[[  0.1 -10.9  19.5   2.9 -22.0]
 [ -8.1   4.9  62.4 -11.1  14.9]
 [-63.2   1.6  76.0  -6.8  -8.5]
 [-32.1  13.2  60.1  -6.1 -22.4]
 [-17.3   3.4 -23.1   4.9 -23.6]]
->
[[-10.9  19.5]
 [  4.9  62.4]]

[[ 32.5 -55.1   0.7   9.5]
 [-14.4  14.5 -59.7 -21.4]
 [-23.9  26.5   0.3 -18.0]]
->
[[-55.1   0.7]
 [ 14.5 -59.7]]

[[-29.6 -10.3 -70.8]
 [-55.8 -28.6  45.8]]
->
[[-10.3 -70.8]
 [-28.6  45.8]]

[[-51.2  30.1 -40.1  30.8 -62.6]
 [ 31.3  23.0   6.3 -55.4  34.5]
 [-52.4 -51.3 -21.7  44.1 -56.4]]
->
[[ 30.1 -40.1]
 [ 23.0   6.3]]

[[ 35.7  23.6 -13.9 -18.3]
 [-13.0  36.7 -19.5  -4.8]
 [ 55.0  11.5   9.0 -22.7]
 [-45.9 -62.7  49.1 -22.6]]
->
[[ 23.6 -13.9]
 [ 36.7 -19.5]]

[[ -7.0  24.4  -5.6   1.7]
 [  5.7   6.1  81.1  -0.8]
 [ 11.8 -28.1  52.9  -2.0]]
->
[[24.4 -5.6]
 [ 6.1 81.1]]
